One vector is turned by the same rotation once a step. Each row is the vector after some number of steps, and that number follows the row.
The counts run from 0 to 306.
[  2 -35 -14  41   9  -3  79 -15  -8 -19  34   5   2 -39  -9  11 -41   2
 -22  23  39   5  36   1  47 -14   7 -21 -33 -26 -28  -6  33 -18 -18  16
  10  -1  58 -51   1  35   5   1 -26 -34  54  16 -24   9  28  21  19] | 171
[ 20 -27 -16 -13   9  65 -32  44  -9  -6 -40 -12 -34  25  11 -25 -33  18
  -5 -64 -42 -18  16 -19  30   4 -16   4  27 -13  25   8  78  24  23 -46
 -44   3   6   0  17  24   7 -17   9  17  -9  14  22  25   6 -26 -43] | 275
[ -4  -4   7 -37 -20 -27  88 -16  10  31 -30 -13  63 -34 -72 -23  -4 -24
   0  26  -6 -22  18 -11 -22  16  17  21 -48 -23  -3 -11 -31 -29 -12  30
  21  -8   5 -41  -1 -29  28 -45   0  -2  21   7  18  -9   0 -17  17] | 208
[-13  25 -45 -14 -15  12 -51  14  -4  29 -19  33   8  28  16 -28  15  30
 -25  -7 -48 -37 -16   6  11 -51 -34   2  30  56   4 -37  52 -12  -4 -51
   2  25  34  26  -6 -30 -20  -3  46  30  13  13  26   4 -28 -25  -9] | 106
[-32 -40  -6  26   3 -14  26  23   8  16  37  25   3 -72  25  -6 -28  -4
 -36  51   3  -9  18 -14  73   0  64   4  -2  -1  31 -30  74  -3 -12  18
   2  -8  19 -21  -7   0  42  14 -14  10  17  26  16  22  11  13   0] | 16
[-28  40  35   0 -32 -15   1  13 -18  27 -29  26  68 -44 -28   1  -2 -26
 -31  -5 -35  10  -2 -14  14   2  20   2 -63  19  39  -5 -19 -48  13   0
  53   8 -38 -29   0 -41   9  -8 -25  32  -5   3  11  12  36  -3  42] | 59
[-12   5  26 -37 -15 -28  68   6  13  20 -42 -19   9 -43 -20 -35 -30 -18
  -2  26 -50 -25  39  -4 -17  33  53  11 -34   0  -4   2 -29 -26  29  44
 -11  13   4 -37  -4  -2  41 -33 -10 -16 -22  -1  14  -8 -24 -55 -13] | 200
[ 21 -14  -5 -25  14  45 -26  41 -15   8 -30 -20 -45  -2  22  -7 -22  18
   0 -30 -25  -8   9 -20   7  -1 -66 -24  16  29  13  -6  55  20  40 -42
 -64 -14  22 -11  26   6  10 -24  26  52  -7 -21  38   7  26 -10 -37] | 271
[-34  34  15 -36  -6 -52 -30  11 -10  36 -39  12  62 -27 -13  23   9   4
 -28   7 -28  -6   7  26  -8  -3 -21   1 -28  50   3  -9 -52 -75  17   3
  20  22 -36 -32   1 -20   1  -4   7  18 -24 -27  11 -18  34  -1  40] | 67
[-16 -37  -5  42 -15  11  53  14  -1   1  33  26  -2 -63  38 -12 -30 -16
 -15  54  -6  -2  23  -3  53  17  49 -14 -40  12  20  -3  52  14  23   8
 -10 -16  20 -19  -9  -2  44   7 -12  23  22  34  26  18  32  19 -22] | 14
[-43  28  12 -18  -9 -30 -37  15 -15  24 -28  33  89 -24 -40  17   1  -2
 -41 -21 -20  -7   4  -3  27 -12  12  31 -19  17  34  -7 -13 -68 -35  -4
  47  33 -39 -31  -1 -21  -1  -1  -8  12  -2  -5  -2   7  12 -15  54] | 62
[  7  13  20 -27 -27 -27  74 -22  16  27 -30 -16  61 -43 -76 -24   1  -9
  -8  31 -17  -2  11  -3 -28   4  33   9 -51 -24   8 -25 -28 -34  -9  47
  36 -18  -7 -42   3 -27  26 -35 -15  11   4   1  13  -8 -10  -4  16] | 209
[ 24  -7 -33  -6  -5   8 -26 -17  16  48  -8   9   6  -6 -21  16  25  45
 -23  43  -7   3 -18  36 -11 -42 -22  -1  17  18  48 -81  57 -26   7 -25
  15 -29  11 -24   7 -17  21  13  27  38   9  13  33  -5  17  61   8] | 255
[-16  12 -42  -7   6   5 -28   0   4  49  -9  16  -1  39  21 -37   9  37
  -1 -25 -29 -42  -9  21   7 -42 -64  13  45  47 -13 -36  51 -48   4 -32
  -7  40  21  13 -11   9   7 -17  58  13 -22  -8  24   3 -26 -19 -18] | 108
[  5 -51  15  44  -2  25  16  25 -10 -25  20  -6 -19 -33  48  -2 -39  35
  -2  35  -2   7  53  19  39  22  72 -11  15 -27  14   2  76  19   0  14
 -18 -13 -14 -25  -5  30  47   5 -16  12  18  24   8  25  -8   0 -14] | 8
[  2 -29  -2  13  11  20  20  -2  27  57   4 -23   4   8   5 -61  -7 -29
 -53 -40 -26 -17 -20 -20  43  10 -12   7 -28 -37   0   8  59 -65  31 -21
  28 -18  -3   4  17  24  21 -35  -8   3 -18  25   4  14  45  24 -31] | 287
[ 15 -37 -13  33   6  12  62 -14  -4 -38   5   7  -6 -22  -9   7 -42  19
 -36  17   5  19  43  31  33 -17  53 -28 -23 -43 -12 -13  40 -15 -11  12
  17  -6  33 -38   3  49  -1  25 -27 -40  42  45 -37   5  10  30  12] | 169
[  7  -8  14  43  -7 -10  76 -15 -10 -16  23   5 -15 -66   6   8 -34   3
 -24  31  11  35  29  11  16 -20  19 -40 -50 -17 -18 -30  29 -26  13  28
  21  -3  49 -50   4  28   7   8 -42 -13  24   8 -21  13  30  35  20] | 173
[ 25  -5 -44 -22  19  45 -49  29 -25   0 -33  10 -19  16  -9   8 -16  43
  -2 -38 -16   3   5   2  10 -50 -60 -17  36  26  30 -35  66  23  -8 -48
 -48   8  21  -6  20  21 -16   2  34  30  -1  -7  27  16   2  16 -16] | 266
[ 19  21  21 -34 -30 -11  59 -18   9  16 -43  -4  58 -48 -74 -14   8  -4
 -18  31 -28  11  13   1 -31 -10  46  -1 -54 -21  18 -31 -24 -11 -13  32
  33 -19 -13 -31  -2 -34  16 -28  -7  17  14  20  10  -4 -16   0  25] | 210
[-18 -26 -13  24  22 -13 -31  34  -5 -15  -4   4  15 -12  75 -14 -22  39
 -57 -34 -13   3  38  39  63   0  34 -30   3  25 -53  37  22  -5  -2 -17
 -21  17 -31  34  -1  52 -31  10  10  -1 -19  18 -16  -2   1   5 -24] | 151
[  7  -3  18  33  -3  -7 -36  20  -4  10  23 -18  24 -36  42 -25  18  28
 -59 -36  20  33  -6 -19  62 -29  -8 -34   3  -3 -42  -9  81 -11 -22  -7
  31 -29 -16  31   9  11 -24 -27  -7  63 -10 -12  -7  18   9  27   8] | 140
[ -1  36  -9   6 -20   5   3  12 -53 -10 -38  25  83  -8 -37  12  10  32
  45 -23  -3  21  31  29 -30 -26 -39 -12 -18  42  -3  -1 -28  -8 -28  -4
  11  37 -52 -19 -19  -7  -7 -28  30  53 -10 -30  26   3  -6   5  39] | 224
[ 16  14   9 -57  -8  12 -40   1  -9 -21 -80 -14  14  23 -29  45 -10  51
 -12  21 -45  -9  45  55 -47  10  -4 -10   2  14   2  -2 -37 -18  22 -29
 -13  -7 -13 -50   8 -18  -8   8  20   6  33   8   1 -41   4 -27  26] | 78
[ -1  27   5 -16 -18 -22  46 -12 -14  21 -22  11  88 -43 -69  11  19   3
  16  15  21  10  12  -5 -23 -24 -33  -7 -40  14 -14 -18 -33 -21 -34  18
  28  -3 -14 -36  -2 -36   1 -41  13  47  17 -30  23  -2  13  10  48] | 217
[-30  -1   1 -33  -4 -18  75  16  -8   2 -40   7  28 -24 -20 -29 -45 -26
   8   3 -38 -44  43  -8   1  27  28  18 -30  13 -12  26 -37 -10   8  24
 -37  39  19 -26 -10   3  22 -36   3 -28  -3   6  12  -2 -16 -70 -14] | 198
[-28  14  27   2 -15 -12  24  13 -18  28  -7  19  77 -39 -42  -5  -7 -48
 -12 -16  -5  -5   5 -33  24  18 -11  25 -50   1  26  15 -10 -62   2   1
  41  17 -22 -44  -2 -30  27 -29 -25  23   7  -7  14  16  49 -14  48] | 57
[  6  -3  15  -8  36 -22  -6   7  -7  -1 -17 -35  -9 -14  26   0 -19  29
 -45 -60   9  26  19  12  11 -28 -50 -52 -24   5 -70  16  -6 -53   6  -7
  -8   6  -4 -13  30  60 -45 -22 -17  -1 -19 -44 -34 -10  36  28  17] | 305
[-10  25 -23  23 -26  31 -26  -8 -22  23  12  29  30  35 -16   0  10  21
   5  -2 -11 -34 -15   0  14 -35 -42  19  31  14  26 -37  76 -39  -8 -41
  42  13  36 -17 -15 -46  17  -3  22  27  47   9  21  16 -15 -28  32] | 98
[ 18  -9  25 -43  16   0  54  31 -24  -2 -52 -26 -14 -64 -36  -3 -48  -2
   4 -21 -21  19  37 -14 -22   9   3 -11 -33  -7  15   0 -19  -2  14  30
 -49  14  -3 -61  20  44  30 -24 -26  -9 -36 -35   7   5  20  -9 -10] | 40
[ 30   5 -34 -17   9  33 -53  26 -18   5 -37   9 -30  -1  -1  13  -3  49
  -5 -30 -28  15   0  16  -1 -58 -49 -25  31  29  35 -53  65   9   1 -36
 -31  -1  15 -12  18  16  -8   9  30  42 -14 -13  23   7   1  27 -16] | 265
[ 33 -33  -3 -46  13  15   3   2  37  29 -29 -73 -26  23  -7 -45  10  32
 -31   3 -22 -25   4  -5 -14   3 -22  -8  27 -23 -43 -17  42  -2  19 -26
 -34 -52  20  14  20   5  11 -49  31  33   4   3  18 -22 -11  -7 -40] | 121
[-21  14 -10 -51  13 -33 -50  17 -11  13 -61   9  60   8 -29  38  -1  39
 -32  -9 -31 -24  30  46 -10  -7 -14  16  11  34   3  -3 -45 -56 -25  -7
   3  34 -36 -35   2  -1 -13   6  24 -12  -1 -15  -4 -22   0 -22  49] | 71
[ 10   9  51  -8 -25  26  38  23 -21 -10 -37 -12  33 -50 -49  -5 -30 -27
  -7 -11 -32  21  21 -38   2  29  39   0 -64 -32  40  19   0  -9  26  11
  22 -12 -22 -50  12 -22  28 -21 -49  25   4   6   7  15  28 -27  26] | 50
[  1  -4   6 -25  33 -32 -41  11  18  17 -16 -24   6 -27  10  -1   1  27
 -95 -48  -1  24  -8  -3  42 -46 -15 -32 -13  -2 -44 -20  20 -41 -29  -2
   9 -15  -1   5  34  34 -55  -9 -12   0  -8 -15 -36   2  23  36  22] | 300
[ 13 -12 -16 -42  30  -3  32  34 -23  -8 -58  13  -5 -56 -42  -7 -52  15
 -13 -36 -27  10  37   2  -4 -29  27 -10  -8   3  22 -14 -14  13 -29  22
 -59  38  -8 -41  16  62  -3   0 -10 -22 -33 -12  -6  13 -11   5 -12] | 36
[ 21  -5 -28 -33  14  13 -37  15  -2  29 -23  -5 -27 -20  -2  24   4  41
  -6   0   2   6  -7   1  -2 -42 -76 -21  26  40  23 -60  59   0   3 -32
 -34 -20  37 -25  19   3   2  -6  32  54  -8 -39  35   0  21  28  -2] | 263
